One turn moves every row onto another: examples first, then more rows asked:
borov: [  9.6  -2.2  -2.1   2.3 -15.9   3.8 -40.1 -12.6  16.9   9.4  12.6 -19.4
  10.7   3.9  19.7 -14.3   3.4 -13.1  10.5  -3.7  14.0 -17.0   4.4  14.6
  -9.1   6.4  -9.2  -0.6]
dar: [-12.2  12.6  19.6   4.2  22.0  -1.3  -6.0   1.8  12.7  -0.6  10.7 -17.3
  11.4 -24.7   0.2  24.0  12.0  -6.0  11.2 -29.5  -5.0   0.0  -0.3   3.1
  -6.8 -12.8  12.7   0.9]
muv: [-11.5  11.2  15.4   3.7  18.5   0.9   0.5   4.4  16.7  -3.0  13.7 -21.0
   8.6 -22.7   3.2  23.8  11.6  -6.6   8.1 -31.2  -1.5  -3.7  -2.1   1.0
  -6.5  -7.9  15.5  -1.1]
Pumov: [  9.5  27.3  -7.9 -12.2  15.1 -19.7 -38.4 -10.0   7.2 -15.3  22.3 -11.5
 -17.9   6.9  -2.6   0.4  -1.6 -20.3   3.3   0.2   5.0 -17.3   6.5  -0.9
 -28.6   5.8 -13.7  -2.1]
fati: [ -0.6  -2.0  -1.6  13.6   6.7   3.2 -13.6  11.9  18.7  13.9   6.8 -26.2
  19.7 -17.3  30.5 -15.4  15.7  -5.7   9.0 -23.0  10.4  -8.8 -11.3  12.0
  -3.7  -8.5  -2.8   0.0]
Zoli: [ 13.6   6.9  11.3  -1.1   2.5  11.1 -12.5 -12.4  13.7   9.9   2.1 -10.5
  -1.3  -8.1   7.5  11.1  16.5   2.0   0.4 -36.2 -11.6   0.7 -10.8   1.2
  12.4 -22.6   4.5  12.8]
Zole: [ 15.2   0.2   0.9  -5.1  -9.4  13.9 -46.4 -11.2  11.3  -1.1  13.8 -24.4
   8.0   7.3  16.0 -19.3   7.9 -26.9   3.2 -11.9   6.7  -4.7   1.4   8.6
 -14.1 -24.3 -13.5  -4.3]
risi: [ 12.1   5.2  12.4  -1.1   1.5   9.3 -12.4 -13.0  15.0  13.1   2.5  -9.9
  -1.5  -8.2   6.8  14.4  14.9   4.8  -0.4 -35.1 -11.3  -0.5 -10.4   2.8
  12.4 -18.2   4.5  12.1]
Surel: [  2.6  -2.5   1.8   3.5  26.6 -32.1 -14.2   9.0  12.8   7.2   9.8 -18.4
   7.8   3.1  -6.5   8.5  13.7 -11.4   6.5 -16.5   3.7 -30.0 -16.6 -18.1
 -16.0   4.1  -5.3  12.2]
kerem: [ 10.5  -2.6   5.2  -4.4  30.1 -22.3 -14.4   9.9   6.3  -6.6  12.6 -24.7
   1.2   6.9  -5.5   2.3  14.4 -25.3  -2.4 -24.6   1.2 -17.8 -20.8 -24.5
 -20.5 -24.8  -6.3   8.6]
nole: [  8.2  21.0  -7.0 -15.9  13.5 -14.9 -44.9 -11.2   5.2  -9.8  15.0 -14.2
 -18.9   5.7   0.3  -2.8   1.8 -20.9  -3.3  -0.4   4.0 -13.1   2.1  -1.8
 -37.0   2.6 -15.9   0.4]
satu: [  3.7  -3.3  -1.0   8.0   7.8   8.5 -10.1  13.2  16.5   7.5   8.6 -30.3
  17.1 -15.5  29.5 -18.1  16.2 -16.0   4.9 -28.0   8.5  -2.9 -12.7   7.4
  -7.1 -23.9  -5.0  -3.2]
somo: [ 10.6   0.6   6.0   5.5 -10.1   2.2 -56.1 -13.8  14.7   5.5   7.0 -16.9
  13.9   5.8  12.5 -16.5  11.1 -15.9  10.8  -6.6   4.1  -7.4   6.1  16.7
 -10.9 -10.4 -14.9   0.2]
Ronun: [ -1.7  -2.1   5.2  16.7   9.6  -0.9 -25.8  10.0  18.0  13.6  -0.5 -20.3
  23.0 -17.0  24.0 -14.6  19.8  -6.3  10.1 -20.9   4.0  -2.7  -7.4  15.8
  -5.8 -15.5  -7.1   3.9]
loniv: [ 11.4  27.4 -11.0 -14.6  15.9 -14.6 -35.8 -10.5   5.6 -18.9  23.9 -13.0
 -19.4   7.8   0.3  -1.1  -4.2 -23.6   0.5  -0.9   5.1 -17.9   5.2  -3.2
 -29.0   0.2 -12.0  -1.9]
gisu: [  8.1  18.7  -8.3 -13.3  11.2 -15.1 -41.0 -10.9   5.9 -10.2  16.9 -12.1
 -19.6   3.9   2.1  -1.0   1.7 -18.3  -2.0   3.8   5.3 -15.6   3.8  -1.7
 -36.5  10.1 -14.1  -1.2]
Zumo: [ 11.1  18.4 -10.4 -17.8  10.9 -12.6 -36.6  -9.4   4.4 -10.9  18.8 -15.2
 -23.3   5.6   2.7  -0.9   0.7 -21.1  -2.6   1.9   6.8 -15.2   1.3  -3.5
 -36.4   7.4 -13.4  -0.5]
suni: [  3.8  -1.6  10.2   2.6  32.2 -34.5 -24.4   7.8   9.1   2.1   5.1 -14.7
   9.1   4.9 -11.6   2.7  17.5 -17.5   3.6 -20.4  -4.3 -19.7 -15.7 -17.9
 -18.4 -14.6  -9.0  12.3]
kuzof: [ 14.0   5.4   9.0  -2.8  -2.8   9.8  -8.8 -12.2  15.6  10.9   4.6 -11.0
  -1.5  -6.6   8.3  13.9  13.9   4.0   1.0 -33.7  -9.6  -1.7 -10.9   0.0
  10.9 -16.7   6.1  12.3]
pib: [  9.5  27.5  -8.2 -12.6  17.2 -17.7 -40.8 -10.9   6.5 -15.7  21.0 -11.8
 -17.9   6.3  -2.6  -0.6  -2.4 -22.3   1.1  -0.5   4.1 -16.8   7.2  -1.3
 -29.3  -0.7 -13.8  -2.8]
kore: [  9.1  -5.1  -4.0  -3.4  24.3 -24.0  -2.3  12.3  11.1   0.2  16.7 -26.5
   1.0   4.3  -0.5   5.1  10.3 -18.0  -0.4 -21.8   6.1 -29.5 -23.4 -26.4
 -17.0  -6.1  -2.2   8.0]
Tika: [ 12.9   4.9   9.0  -3.5   1.9  10.6  -9.1 -10.6  14.4   8.7   4.3 -11.3
  -3.3  -7.5   8.1  12.9  13.8   1.2  -1.3 -36.3  -9.3   1.1 -12.1   0.1
  10.8 -21.4   6.3  13.8]
Lupo: [-11.3  11.4  20.0   0.1  22.6   1.0  -6.3   1.2  12.3  -6.5  10.9 -19.9
   8.2 -24.9  -0.2  19.9  13.5 -10.7   7.8 -31.7  -7.1   3.5  -1.9   1.3
  -9.2 -21.9  10.9   0.2]
Zem: [ 10.8  20.5  -9.1 -17.6  12.5 -10.6 -38.5 -10.2   5.5 -13.7  16.8 -15.5
 -20.5   7.5   1.8  -5.1   1.6 -24.5  -3.5  -0.5   4.0 -13.0   2.9  -2.3
 -37.5   2.5 -13.9  -1.9]
bor: [ -8.4  10.1  13.7  -2.9  19.1   4.4   2.9   3.7  13.6  -7.5  15.5 -23.8
   6.4 -24.2   4.2  21.4  10.9 -12.0   5.4 -31.0  -3.3  -0.3  -2.4  -3.0
  -8.1 -18.2  13.7  -1.5]
vid: [ 16.1  -3.4  -7.0  -6.1 -18.3  15.5 -33.8  -7.8  14.8   3.0  20.8 -28.7
   5.4   7.7  24.5 -15.9   1.9 -22.3   4.5  -7.9  16.0 -15.6   2.4   8.1
 -10.5  -7.1  -6.6  -4.9]
kefov: [  3.1  -2.2   6.2  10.8  11.0   5.2 -25.3  11.0  12.6   8.3   1.7 -23.6
  19.7 -16.5  24.2 -18.0  19.7 -14.4   5.5 -24.4   1.7   2.0 -10.3  11.5
  -7.8 -30.6  -7.5  -1.4]
Rogaf: [ 10.3  26.1 -11.2 -14.1  14.8 -16.6 -34.1  -7.9   7.8 -16.8  23.5 -11.5
 -19.3   6.1  -0.2   1.1  -3.2 -22.0   2.7   0.2   6.8 -18.4   6.1  -2.6
 -27.4   4.8 -12.3  -2.5]

kerem -> kore
Zumo -> gisu
Zoli -> Tika
Where do these go?
Lupo -> bor
pib -> loniv
somo -> Zole
kefov -> satu

